Each named move below is a turn or a mirror, shown by a few rows before and after it. Which moves, in which order, take the first row of each later pair to the second? The first pair is answered.
move W:
[ 20 -17   1 -13  19 -12   1 -13  24  -6  10  -2   7  -2 -27  10 -15 -21
 -32   0   6   2 -17 -16   5  17  15   1  -3   3  15 -11   1   7  -4  -4
  -4  -8]  ->  [ -8  15 -20 -11   3  34 -16   4  -2   8   6  18   0   0 -13   8  -1  13
 -15  12   7  -2 -29  22 -18  -2   2   0  25  16  -7   1   4   7  -9  -4
  -3  -8]
[ -1   4 -22   1  -4 -20   5  -1  -8   0 -20 -20  -5  -7   3  22  16   0
  23 -12   8   8  10 -25  10 -12  29   6 -13   7  38   9  11 -30   9  18
  15  25]  ->  [-11  14 -30  -4 -11  -2  -4   8 -20   5 -19 -11  -7  -3   5  20  23   9
  29  -7  10   2   9 -10   3 -20  21   4  -3  16  28  14  10 -30   6  19
  17  25]
[  1 -22  -5  -2  27  -7  20 -15   5  -4 -17  16  13  19  -3  -3  -7   4
  -8 -26  -9  36   4 -22  14  34  12   4 -31   5   2  -1  31   2   8  30
  40   7]  ->  [-18   1 -23   0  12  31   4  -2 -20   8 -18  33  11  22   5  -5   8  29
   6 -15  -5  31  -6  11  -6  16   1   0  -6  16 -17  10  33   4   1  26
  41  11]
[ -6   0 -10  -1  -7  19  -4  -1 -10  15  -4   3 -34  23  14  26  12  17
   2 -32   6 -14 -41  53 -24  15  -1 -24   4   4   8 -19  -1  28  12 -20
   5 -13]  ->  [ 14 -23   8  -2   6 -19  12 -16   9   5   0 -14 -32  18   2  30  -2  -6
 -11 -41   8  -9 -35  26  -7  30   7 -19 -20  -5  27 -32  -1  29  17 -20
   3 -13]
move R:
[ 10   0   0   0 -16   3  16  -7   2  17  -7  -6 -18  12   3  26  20   8
  35 -18   9   7  -1   8   2  -7  16   3  -8  -9   2 -15  11   8  11   9
   8  13]  ->  [ 14   6  15  -3 -12  14  19 -12  -5   4  13   1   2  -3   3  25  17  18
  28 -11  22  12 -12   5  18  -1  -2   6  -9 -11  13 -13   6   2   8  14
   0  10]
[ 12   1   8   5  -4 -17  16 -14  -1  -4  -1  -4  -7   4   1  15   5   4
  17  -2  11  20   7  -4  19  10  20  -4 -20 -13  13 -11  -3   5   2   2
   4   7]  ->  [ 10   2   3  -4  -5 -10  19  -7   2   6  -6  -4 -19  11  -4  15   3   7
  22  -8   5  22   3   2  11   5  22  -5 -15  -8  10 -11  -1   9   5   1
   6   7]
[ 10  -6 -17   2   6   4 -44 -14  -5 -21  -1  22  -2  -2  16  -5  -3 -26
 -30  22   3 -27 -32  20  12  20   4   6  13   0  -9   5  -1 -44 -11 -14
 -10 -16]  ->  [  1 -11 -33  -3   1   5 -43  -6   6  -3 -16  13 -26  17  15  -4   4 -32
 -24   9 -14 -27 -25  27  -8  13  18   4  17   3 -20  -1   3 -32  -7 -18
   0 -12]
move S:
[  6   8 -20  -7   5   0   0  -6   4   6 -23   5  -9  20  -2  18  11  -6
  17 -11  -7  -6   3   8   1  10  20   0  -6  -3  11 -12  -5  11   2   7
   4   2]  ->  [  4  12 -20   1   6 -10  -5 -12  -1   3 -23   8  -7  16  -3  16  14  -8
  14  -3  -6  -7   6   8   3  11  23   1  -6  -2   9  -9  -3   8   2   5
   5   1]
[ -3  17 -13  12   2 -24 -16  -8 -19  -9 -15   4   1   0  -1   8  12 -10
  15  16   6 -11   6   9   6  17  26  -5  -7  -5  -7  -5   0  -2  -2  -3
   3   9]  ->  [ -3  17   3  14   5 -31   0  -9 -14 -13  -5  -1   8  -4  -5   8  11  -6
  18  12  11  -6  16   1  11  13  20  -5 -19 -11   3  -3   0  -3   8   0
  -1  13]
[  1  -4   0 -21   1  -3  -9 -22  -6  10 -13   4   3   2 -10  14 -11  10
   5 -10   7   6 -11 -14  22  10   1   2  -4 -11   4 -23 -18   3  -9   8
   1 -19]  ->  [  0  -3  -4 -17   2   0 -10 -22  -8  11 -16   7   2   2 -10  15 -10   8
   4 -12   6   3 -13 -14  24  11   3   1  -6 -12   4 -24 -18   3  -9   9
   5 -19]
[  6 -15   3 -12  -9 -24  16  -4  15  15 -20 -41   1   6 -10  29  -2   3
  -7 -26  -5  35  -4 -20 -19 -12  38   4  -3   0 -12 -30 -10   5   1  -9
  11   1]  ->  [  2 -13  -7 -14 -11 -20   8  -3  12  18 -27 -37  -1  11  -9  28  -2   1
 -11 -25 -11  30 -10 -12 -23  -8  40   0   4   3 -16 -33  -9   4  -4 -15
  15  -2]
move F:
[ -3 -12  -9   2   4 -13 -25   6  11  -6 -10  -3  -4   4   8 -19 -11 -19
 -23   1  -4  -6 -15 -13 -12   9   6   1  16   0 -19   7  -4   6 -13  -7
   4 -13]  ->  [-14   0  -6  16  -6  -8 -25   5 -14 -12   1  10   9  -5  16 -18   6  -7
  -9  19  12  -6  -4  -4  -4   2   0   4  17  -4 -19  22  -4  -3  -9  -4
   0  -4]
[-10  12 -10   8 -23   8 -22  15 -48 -14  17   6  -7  -7   0  -3 -18  -9
   0  11  -4  -6  48  16   8  -1 -15   8  -6   8  10   6 -12 -23 -17  -9
 -15  16]  ->  [  2   0 -19 -18 -17  19 -25  21 -20   4   7  -7 -29   9 -10   0 -40 -16
 -20 -13 -19 -11  21  15  -5   5 -13   2  -1  24  15 -15 -17 -12 -23 -11
 -13  -2]
[ -5   2  19  47 -24 -43   9 -12  -2 -27  -2  -6  20 -12  12   2  -4 -34
 -28   1   0  -9  42 -37   7  11   1  -2 -11 -20  30  26   9  -6 -10   2
  11  42]  ->  [-14  39  -2   2 -27  63   0  10 -13  10   8  23   5  -7  19  11 -12  32
 -27 -11  -1 -11 -32  16 -12  -2 -45 -13  22  18  18  13  -8  -1 -24  17
   1  16]
[  5   5 -30 -26  -1   2  -4   0  -9  11  -6   4 -18  11  -4  -5   9  20
 -19   3 -10 -16 -49  11   2  22 -34   2  17  27  -6 -15   5  -1  -2  11
 -40  -6]  ->  [  7 -18 -16   8  -1 -65   3 -14  -5 -15 -11 -10  -4   6 -10 -16  17 -19
 -18  17  -8 -14   0 -17  18  33  -5  12  -6   3  -1  -3  16  -2   5   3
 -36  12]
Now pairs of rows:
Each pair is two moves apart.
[-31  14  -4  25 -27   7  -4   9 -21  10   6   4   8  -5  15 -11  20  12
  31   6   6   2  37  23 -17 -25  -7   4  11  -4 -28  25   7  -2  14  -3
  -5   8]  ->  [-13  20   6 -11 -15  47   8   8  -5  23  17   9   7  -5  11   1  -1  37
  23 -15  12   8 -10  29  -4 -18 -32  -2  11  11 -11  -1  -7   0   7   9
 -15 -13]
W F
[  4   9   8 -11  12  -1  10  -5  -1  18  -6   0  -7  -1  -6  17 -15  15
  -5   4   7  -2 -26   4  21  13  18  -7 -16  -6  -1 -34   0  16   9   3
 -15  -1]  ->  [  6   8   4  -4  12  -8  -2  -8 -10  14  -7   3  -1   0  -4  15 -18   6
 -15  14  12  -8 -24   2  28  20  22  -7 -16  -6  -4 -30   2  12   5   4
 -14  -2]
S R
[  4 -15 -21  -7  -7 -10   8   9  42   7  33  -2 -13  30 -11  -9 -12  22
  -4 -24  -7   2   8   4 -13  -7 -10 -10 -25 -18  21  -7   0  19   9 -13
  -1  33]  ->  [  5   1 -11   0  -4   4   1   7  22 -11  52  18  18   8  -2 -14 -10  38
  -9  -3  15   1   1   8   3  -5 -34  -9 -25 -17  24   3  -2   6  -1  -6
 -12  30]
W R
[-27  17 -29  -6  -6  -3  -6   1   6  34 -21   7 -50  44 -20  13   9  43
  18 -42 -30  -6   0  51 -34 -16  15  16   7  -6   0  -8  -4  22   0   8
   9   1]  ->  [ -6  21  10  43  11 -58 -23 -38 -31 -39  15  27  28  -6  -7  -4   6  25
 -16  17  16  -8  12  18  37  13   4  30 -12 -32  17  17  -6 -16 -23  10
 -11   2]
R R
[  0 -27 -19 -16 -25 -15 -11 -17  13  15   5  17  -6 -25 -11   0 -11  -8
  -8  -7  25   2  -3 -12 -13   1  40   0 -22  11  24  10  42   6 -17 -20
  -2 -28]  ->  [ -3 -28 -14 -25 -24  -1  -2 -10  21  25  10  13 -13 -24 -11   1 -12  -1
   0 -14  19   7  -7 -11 -19  -3  36   2 -22  13  27   7  44   9 -10 -15
  -2 -25]
S R
[ 12  14 -10  30   7  -7  -7 -24 -24  14 -26 -11 -18   2   8   8   2  -7
   8  15   6  33 -16  20 -12  -3   5  -3  28  -1   6  -4  31 -10 -25 -10
  15  37]  ->  [ 31  -2   9  14  19 -17  12 -34   0  12 -20 -23 -16   1  -4  14 -13 -15
  -4  -1   5  41 -21  -1  -3   5   0  -5  10  -3  26 -20  25 -10 -19  -2
   8  33]
R W
[ 10 -12 -13 -13   7   4 -20 -10   2  -8   2  13   2  12 -12   9 -16   3
 -15   4   9 -11 -34  13  17  14  -7  -7   5   8   8  -2 -12 -13 -31   6
  -4 -26]  ->  [ -5 -24 -27  -1  -3 -24 -12  -6  10   5 -21  -4 -22  31 -16  12  -8 -19
   3  -8 -11 -11   3  11  -8   4  25  -4   1   0   3   1   0  -2 -14  -1
  11 -10]
F R
[ 32 -10  41   0  35 -32 -10 -13  11 -34   5  -3  18 -17  -8 -17 -15 -25
 -37  16  23  -8  -6 -31  21  27   6  -1 -17 -11   0 -14  -5 -19 -15  -5
 -13 -18]  ->  [  3   7  -2  30   9 -45 -41 -10 -25 -24 -25  10  -1  -2  -1 -16  12 -35
 -18  36  16 -22  15   3   1  18  35   1  -2 -13 -29   6   4 -15 -17 -20
   6  -7]
F R
[  0  -3  21  34   8  50  -7   4  12   4   7   1  34   9  -8 -33 -34 -16
 -23  11   2 -10 -16  15 -43  28 -14   3  11  25 -19  36  -1   3  -8  -6
  -3  -7]  ->  [  2   0  34  46  10  35   0 -10   3 -14  15   7  53  -3  -7 -31 -29 -14
 -20  20  13  -4  -2   5 -26  31 -17   6  -1  11 -14  45   1  -2  -4  -1
  -5   4]
W F
[ 15 -19  15 -12   9 -16  23 -10  32   8  -4 -22  -4   2 -10  10  -8 -15
  -4 -23  -9   6   4 -20  12  16   6   5 -23  -4  20 -16  -6   4  13   3
  -5  -2]  ->  [ -7  11 -16 -19  -6  40   2  11  10  33 -11  -1 -19  13  -1   9   1  14
  10 -17 -15  -4 -14  21 -17  -3  -8   2   8  16  -7  -8  -9   7   4   1
   1  -7]
S W
[  5 -12  15 -29  18  27  26   8  28  14   6  -4   1   3 -12   4 -28  -6
 -12 -21 -16  18 -16 -11  -6   6 -13 -16  -6  15  15 -20   0   8   1   7
   7 -16]  ->  [ -8  -2  29 -11   9  14  43   8  12   2  15  -1  20 -11  -5   4  -4   5
  18 -10  -5  26  20 -16   4 -10 -13 -12 -18  -7  18  -2   5   7  22  12
   2   5]
F S
[  4   1  12 -15   8  16   9   5  14   9   8 -14 -11   0   8   2   2 -22
  -2  -2 -12  -1   3  -8 -21  15 -16   4  -3  20  10  -1  -9   0  10 -17
 -10 -18]  ->  [ -1   7  -2 -10   3  20  -7   6   5   9   2  -7 -13   5  11  -2   6 -24
  -2   7 -11  -8  -5   1 -25  15 -12   1   7  28   0   4  -6  -1   0 -19
  -5 -20]
W S
[-11  -8 -20  -4  -1   6 -15  23  16  13 -18 -16 -26  20  -3 -22  -1 -16
 -15  -9 -22 -10   6   8 -43 -13   5   1  29  15 -26   6   0   7  -1 -15
   9  -9]  ->  [-10 -12   1  24   1 -38  -5   8   6 -15  -6 -19   1   5  -2 -24  10 -30
  -5  12  -5   0  43 -14 -16  -8  15   4   7 -12 -14  23   6  -4  11 -18
   5  11]
F W
[  8   9  -5   3   4   0 -36  -1   0 -20   3  15   6 -12  13 -11 -16  -9
 -27   9  14 -15 -16  12   9  16 -16  -2  23  14  -1  -4  -8  -5 -26  -8
  -2 -27]  ->  [ 10   7   3   9   4 -14 -34  -5   0 -29   6  11  14 -16  10 -11 -16 -14
 -26  11  19 -11  -5   4  20  18 -11  -2  16   8   1  -3  -5  -7 -23  -7
  -2 -23]
W F
[-21  -3 -10  21  -5 -40 -17 -38 -12  -9   4  13   3 -14  18  -7   8 -14
 -16  19   8 -15  42 -18  11   7  23  14   0  -3   1  19   3 -11   5  -7
 -16   9]  ->  [-23   6 -34 -21  -3  21 -25 -19   8  27  -5  16 -29   7  15  -2 -12   7
 -28  -9 -11 -22 -11   7 -18   3   6   6  25  29 -12  -5  -4  -1 -10  -5
 -13 -15]
W F
[ -6  -7  13  -4  12  22  16   3   4 -30  31   0  12 -36 -13 -22 -29   0
 -23   2 -19   7   9  -8 -13  -9 -41  15  17 -11   3  14 -10  -1  11 -11
  -4   4]  ->  [-23  -1  -7  21  -1   8  -7   7 -12 -30  12   5   2 -27  -8 -29 -14 -11
 -17  14 -25  -4  25   1 -23 -13 -21  17  26 -12 -17  27   0  -1   9 -24
   7   9]
R W
[-16  11 -18 -12 -13  14  -5  -5 -21   9  -1  11   1   2   4  13   5  24
  27   6  16   0 -10  16   5  -5  -1  -5 -10  -1   1   2  -1   4  -4   1
  -4   0]  ->  [-14  -4 -28 -17 -10   8  -8   0  -5  17 -14   4 -17  19  -4   9  -1   7
  13  -5  -1  -3 -13  12 -13  -4   9  -7  -5   7  -6  -4  -1  12  -5  -2
   4  -5]
F W
[  8 -17 -20  35   1  -7 -35 -32 -30 -44  18  21  10  -8   5  -2 -20  17
 -42  10  19 -25 -40  -3  47  14  14  -5  21  23  -6   2  -7  -5 -11 -19
  -3   8]  ->  [  8 -22 -19  36   4 -14 -33 -37 -27 -43  15  17  11  -5   3   0 -22   6
 -45   9  17 -24 -34 -11  51  17  17  -2  19  23  -5   0  -7  -4  -9 -22
   0  10]
F F
[-16 -15  24   8  13  25 -17   0 -24  -5  15  -3  15  13  -8   7   1  20
  -6  21  11 -14   0  31 -15  -8  18   8  18  -3 -57  17 -14   2  12  32
 -12 -20]  ->  [-11 -34  19  -1  15  13 -16   3  -3   4   0 -16  -4  27 -18   5 -14   2
 -20   5  -9 -21   1  19 -26  -1  26   6  16   7 -56   4 -14   7  11  24
  -5 -25]
F W
[  7 -14   4  -2   1 -32   5 -11  14   6  -9 -18 -33  15  -4  11   3  -1
   8 -21 -22  -6   3  -5  -7   3  17  -7   5 -12 -24   6  23  -6  12  -7
  -4  -5]  ->  [ 10  -7  21   8   0 -41  14 -22   0 -10   7 -10  -7   0   3  16  11   8
  18  -8  -3   1   9  -9  16   4  10  -5  -9 -23 -11  13  19 -15  17   2
 -14   4]
F W
[-28 -32  13  10  -5  -5  13  -1  18 -14  12 -10  10 -29   5 -20 -11 -41
 -48   6   7   3  21 -26  -6  14  24  21  -8 -14   4  15   3 -21  -6 -23
 -13   9]  ->  [-51  -3   3  -4 -20  54  13  22   4   6  19   7   2 -27  14 -21   5  -1
 -25   4   6   4   7   8 -31 -13   1  15  15   3 -11  26  -3 -16   1 -18
 -15  11]
S W
[  5  -3  10  13   2 -15 -15  -1  -6 -23   5  -2  24 -20   6 -17  -4 -17
 -13  13   2 -11  -7 -14  17   7   0   4   0  -4  -4   1  -6  -9  -7  -1
  -5  -9]  ->  [ 10 -11   8   7   5 -16 -14   3   5 -18  -1 -10  16 -12   3 -13 -12 -24
 -22   5  -5 -10 -15 -20  11  11   0   4   3  -2   1  -7  -6  -7 -11  -3
  -6 -14]
F F
[ 17 -13  11   2  12 -14   8   1  24 -18  17 -10  11 -12   1 -23 -22 -31
 -40  15   7 -12  -1 -25   1   9 -19  13   5  14   6  -5  -7 -10   5 -12
  -6 -15]  ->  [  4  12  15   3   9  21  13   6   2 -18  36   6  28 -22  10 -18 -10   4
 -16  26  20 -10  -6  -8   4  -6 -40  14   7  14   6   7 -13 -11   8  -5
 -11  -9]
F S
[  4   9  -6  -4   9  14   7   6  -7  12  20 -11  -9  13  10  12   2   8
  -8  -4  -9  22 -21  16  -2 -20   0 -12   8   7   5   0  -2   0  -9  24
 -10  -5]  ->  [ 15  -3  -1   4  16 -15   1  -1  -1   2  17 -19  -9  13   7   9  -7 -13
 -23  -1 -12  19 -17  -2  13  -6  16 -13   2   4  12  -5   1   0 -14  20
  -8  -9]
S W
[ 28  32  -6 -42 -11  40   7 -18  -8  -9   7  -1 -44  -8  -9   0 -23  27
  -8  -9  24 -10 -42   1  33  43 -12 -11   6   4   7 -22  -6   7  12  -4
   2  13]  ->  [ 29  29 -13 -34 -10  29  -4 -21 -12 -11  -2   1 -45  -5  -7  -3 -28  15
 -15  -4  20 -19 -45  -2  35  50  -4 -10   7   9   4 -21  -3   6   7  -8
   8   9]
W S
[-13  -9   4 -21 -10   6   1  13 -18 -15   0  14   4   3  -2  -7 -35   6
 -15  -3   3 -11  -6   8   5   6   3 -13  23  14 -10  -4  -3   5 -15   0
  -2 -17]  ->  [-17 -19   2 -18 -15  -8   8  14  -8  -9 -10   4 -13  11  -7  -8 -31  -4
 -10 -12  -5  -9  14   1  -8   3  19 -14  15  10 -13  -6   0  10  -4  -4
   5  -9]
F R
[-16   2   7  35 -10 -23 -16  10  -6 -26  10  15   4 -20   6  -3   9   4
   3  -1  -4 -12  20   4 -16 -15 -24   0   4   2 -15  15  12  -7  11   2
 -13   5]  ->  [  6 -19  11   1   3 -17  -8  11  31 -15   3   1 -19  -6  -4   6 -17  -6
 -17 -31 -21 -13 -12  -8 -20  -3 -25  -3   2  14  -2 -15   7   1   3   4
 -15 -12]
F W
